Rotation paths and how fast each direction turns (degrees per step)
Each turn is a multiple of 5 degrees from 10 to 175, or 0.
Each row of a path follows its step; steps can be skipped.
path 1
step 0: [-28   5  14  10  -9 -12   6  11 -13  13 -10  13  26   6 -10 -15  13 -29
  16   4  10   4   3 -23 -14  10  18 -30   0  16 -24  -6  -4   3  -6   5
   8 -12 -10 -14  25  -2  19 -19  16 -18]
step 1: [ 15  -2  11  17 -18  13  13   8 -22   0  24   5  13 -14   5  -8 -14  21
 -19 -10   5  -2 -12   2 -20  -2  35  -2 -29   6 -25   7   9  -5 -23  11
 -10  22 -12 -12  11  -9  23   1  10  -4]
step 2: [-17   9   4  -5  -3  -2 -13  24  16  -1  11  30   7 -28  -9 -19  -1  15
  -7  18  -4  15  -4   1 -15   4  20 -29  -5  12 -11  10   5  37  -5  19
  18   0   8 -13  -5  -3 -12 -21  15 -11]
step 3: [ 21   3   3  24  -2  19 -18   5 -21 -14   2   1  -1 -16  -5  21  -6   4
   5  20  -2  29 -11 -15  -1 -17  16 -13  -6  22 -33  11   2 -12 -18 -12
  11 -16  -5 -22   0  20  17 -17  10  -6]
step 4: [ -3 -24  17   2  15 -10 -13   8   5  -7  11  13   7   1  17 -15 -19  -3
   4 -26  15   0 -24   0 -13  15  15 -31   6   2 -29  11  22  19   7  -4
  -2 -11   2 -14  22  10   8 -26  -8 -22]
step 5: [  6  16   2  11   0  21   3  -8  -3   3   0  -7  30  -1 -12  -4  -1   8
  -1  -7   5  17 -24 -31 -16  39  21   8  -9  38 -13  -1   4  17 -20   3
  -2  -8  -5 -29   1  -5   0   5  10  -9]
step 6: [-17   7  15   3 -21 -18   7  17 -11 -14  19  -1  22 -20   0   4  17 -22
  -2   1  26  11   8  -1   1  -2  15 -25 -15   3 -20  10  -2  12   3  19
  -1 -13 -10 -15  23 -13  22 -12  19 -28]
step 7: [  6  11  10   5  -9   3  11  12 -21   5  26   9 -14 -19 -12  -6 -15  27
 -16  12 -10  -8 -22   2 -29   1  28  -9 -28   9 -17   4  11  -1 -20 -22
  10   0   7 -28  21  -5   2   1   4  -9]
step 8: [ 10  -4  -2   4   2  -2  -1  20  10 -12   1  22  14 -15 -18   9   6  17
  13   5   7  23  -2  12   1   1   9 -31   0  21 -27  22   8  45 -19  14
  16   1 -10  -1   7  -1 -10 -22 -13  -8]
Speeds:
[ -3  -2   1   4   5  -4  -7  -6  -2  -3  -1  -2  -8  -2   4  -2  -2   7
   3   2  -7   9  -3   4  -1   5 -10  -2   8   2  -6  12   1  -2  -1   1
   1  -2   0   4   1   8  -1   2   2   4] | 65
[ -5   2 -11  -8  -5   5  -1  -6  -1  -3   4   2   4   0   1   7   4  -6
  -2   6   0   7  -5  -6   1   4   1   0   3   3   5   7   1   8   2   7
   3   3   3   2 -11  -4   0   0  -1   0] | 115
[  1   0  -4   0  -6   0  -6   2   7  -2  10   4  -7 -10   1   3   3   4
  -6   4  -8   3   4  -2   1  -6  -2  -1  -4  -4   1  -2  -2   1   5  -7
   1 -11   0  -4   3  -5  -4   4   2   0] | 80
[ -1   1  -1   5  -2   0 -15   5   0   6  -3   7   1   5  -2   7  -2   8
  -2  -5   2   1  -1   1   0  -8   1  -1  -1   1   0  -5   7   0   3   2
   3   3   2   6  -9   4   1   4   3  -7] | 55
path 2
step 0: [ 13   8  10  10  16 -27 -12   3 -17 -25  21  -5  12 -10   9  15   4 -17
  37   5   0   0   3  -1 -50  -1 -25  -6   6  15   0  13 -12 -14   7  16
 -19  -1  14 -15 -15   0  11 -39   6 -17]
step 1: [ -9  12   3  -9  22 -32  12  17  11  -7 -17 -16  -7  -4  -3  23  21 -12
  20   4  -7  -3   9  10 -24 -11 -11  20  -5  26  -9 -30  16  11  -6  36
  20  -5  -8  15   6  -6 -24 -30   0  29]
step 2: [ -6  16  -4  -5 -29  -7  -1 -11  35  29 -15 -27 -17 -15  -1  -1  27  13
  13  16  21 -12  27   1 -10   3  12 -31  18  -1 -16 -15  18  -4 -16 -15
   2  13   5  28  -1  -9 -11 -14 -11  27]
step 3: [  3  -5  44  -4 -29   8 -12 -23  11   7  12  -9  -9 -13  -6  -6 -26  11
 -10  18  33 -17   5  -1   5   1  16 -21 -36 -12 -21  17  -2 -17  18   8
 -18 -14  -4  -3  11 -14 -17  -7   1  29]
step 4: [-26 -14 -20 -19   6  26 -11  28  -7  11  37 -12  -7 -18 -15 -25 -23   5
 -15   3   1 -17  -4   0 -17  12  -3  19 -20  -6 -11  28 -25 -17  -7  27
 -25 -10   4   3 -18  -4 -15  -6   1   6]
step 5: [-20  -6 -11  -4  -3  40 -11  16  15  -7  -6   8  -8 -20 -21  -4   2  -8
  13  -5 -10   0   6 -13 -29 -29 -10  11  -8  27  21 -14  15 -32 -12  17
 -16 -13   1 -27 -11  29  16 -14  -5 -20]
step 6: [ -7   7  10  -5 -14  -5  10 -17   5  19  -6   5 -19  -2   1 -30  29  17
  10  12  -6  17  23  10  11   8  -8  30   9  13   7 -30  15 -16   6  36
  27  -7 -30 -26   9  16  -1 -10   2 -24]
step 7: [-18  14  -5  -8 -18 -15 -12 -16   0  -5   7 -13   4  -2  25 -31  -6  42
   1  10 -20  13  -6   3  10  -9  -3 -15  20 -18 -41 -22  -4 -14   2 -24
  21 -26 -22   8  13  14   3 -11  -9  -3]
step 8: [ -6   3  -3 -16 -15   1  19 -12 -15 -41   2  10  20   5 -12  -7 -11  38
 -23   0  13  16  -9  -6  -7  -1 -14 -24  10 -17 -34  15   9   5  24   6
 -12  -7  27 -16  -1  22  -3 -14  22  22]
Speeds:
[  5   2 -10   4  -2  -2   0  -7  -1   1  -5  -2   4  -5  -1  -1  -4  -3
 -10   0   0  -6   1   1   5  -2  -2   0  -6   1  -4   3  -6  -4   7   1
  -2  -2   7  -7 -12  -2  -2   5  -7   5] | 70
[  1   8  -6   3  -3  -4  -1   7  -8  -3  -2  11   1  -1   2  -5   6  -4
   3   6  -3   1   0   5  -1  -3   1  -4  -1 -10   1  -3  -5   5   4  -4
   5  -1  -2  -8   0   5   3  -6   7   5] | 40
[ 4 -7 -4  6  0  2 -8  4  2  3  3 -6  5 -8  0 -8 -3 -5 -6 -1  0  3  0  2
  2 -6 -5 -2  4  3  7 -1 -3  1 -2  3 -2  7 -6 -9 11 -1 -4 -1  3 -6] | 55
[ 0  0  3  0 -7  7 -1 -3 -8 -1  8  1  7  4  0  2  5  4 -8  7  2  0 -8 -2
 -9 -5 -7  1  1 -2 -1 11 -2  3 -6  0  0 -4 -3  1  2 -7  3  4 -1  5] | 80
[ -1   8   1  -2   5  -3   3  -4  -1   3  -4   0  10   0   3  -2  -3  -5
  -1   5  -3   0  -5  -3   2  -1 -11  -5   9  -2  -4  -5   6  -4   4   9
   6  -2   5   5   3  -5   4  -6  -2  -6] | 55
[ -2  -2  -6  -6   1   2   4 -10   0 -12   2  -1   1  11   3  -9   1   2
  -3  -3   0   1  -5  -3   2   3  -2   5  -2   0   1  -5  -3  -6   1  -3
  -1   6  -6  -4   3   8   9  -1  -4  -1] | 35
path 3
step 0: [-16 -11  -2   2  37 -21  -9  -8   9   1  -4   5 -10  17  -5   7  -3  17
   2  -3 -22  -1  -8  -3   5 -29 -17 -10 -13   3  10  -8 -10  -4  -6  -2
   9  -4  -7 -45  -5 -15  32  16   3  -4]
step 1: [ -2  -9  21  -7   3  -2 -35   4  13  14   7  -2  -3 -16  -9 -11   2   4
  -9  14 -20   6  -8 -13 -16  18   1 -17   8  33   8  -6   6  -5  -9  12
  30 -15   6   0  14  12 -20  -3 -35  -4]
step 2: [-13  -6  -2 -23   5  -6 -10   8   7  15 -27  -1  -8   6  -5  -7   1 -21
  11 -17  28 -20   6  -4  10  17   4  37  11   4 -13   8  11  16  20  -6
   8  -4  -8  11 -25 -18 -12   2 -27  -1]
step 3: [  4  22 -10   8  -3   3  -6 -10  -5 -29   5 -13  -4  11  -7   7   6  16
   5 -21 -13  16   5 -22 -19   3   7  -4   1  -9 -36 -20   4   6  17 -33
 -14  -1  -3 -11 -28  -2 -20   1   9  -3]
step 4: [ 19   9  27  10 -25   6 -17 -10 -13   0   4 -17  13  -4  -8   0  -8  -2
  26   5   2 -10   7  13 -12 -38   6   6 -24 -26  17  -4 -10   6  -7   7
  11 -13   1  -3  -6  28 -11  10  -3  23]
step 5: [-16  -6  17  -2  -2   0  18 -15  13  17 -16  28  14  18 -18   6   8  -9
  -5  -3 -10  13   4  -9  31 -16 -12  -6 -15 -17  17  26   8 -15  -5  -3
   1  14  12  11  -8  15 -18  -9   2 -30]
step 6: [ -8  12  -6  -8 -16   4  16  10  24  -4  16  12  34  -4  25  10   3 -12
  10  -2   8  10 -18   3 -24   8  13 -13  24  13  -2  12  -6 -11  13  -5
 -33  -9  -3  10  17  15   3   5 -22 -19]
step 7: [ 21 -16 -18  22   2  -5   4   3   9  -1   9 -23 -11  12  27  -9 -17  -7
  11 -10  14 -23  -4  -3  16   7  -5 -13 -18 -19  -8  18   9  11  13  19
 -28   6  18   6  14 -23   2   9  -6  18]
step 8: [ 11  13 -17 -22 -18 -18   9  18 -19  -7  18  13 -18  -5  -1  11   1  32
 -12  -5 -11 -15  11   2  -3   6 -26   5 -18  -2   3  -2   6 -11 -33 -15
  -8   3  19  -5  19  -4  -9 -17  19  -3]
Speeds:
[ -7   0  -1  -5   2  -4   3   2   4   5  -6   2  -4  -4  -4  -3 -12   2
   5  -1   9   2   1   0   3  -3  -1   1  -6   3  -4  -3   5 -11   4   1
  -2   1   4  -4  -1  -1  -5   2  13  -2] | 135
[ 5  3  4  4  4  2 -1  7 -6  2  9 -1  9 -1 -5  4  3 -3  3 -7  5  6  4  5
  4  4 -3  1  3  0  5 -5 -1  5  6 -2  6  3  3  1 -9  1 -5  1 10  0] | 55
[-9  1  6  5 -3  3 -5 -2 -1 -5  1  3 -7  8 -7  6 -5 -1  8  2  0 -3  2  3
 -1 -2 -3 -4  0 -1  3  1 -2  9 -8  0  1 -3 -4 -5  6  5  1 -8 10 -4] | 80
[ 3 -1  0  1  3  2 -4 -1 -3  2  0  1  0 -5 -8 -9  6 13 12  4 -2 -5  1  6
  4  3  0 -2 -2  0  6  5 -2 -7  0 -6  0  0 -5  5  3 -3 -2  1 -2 -8] | 95
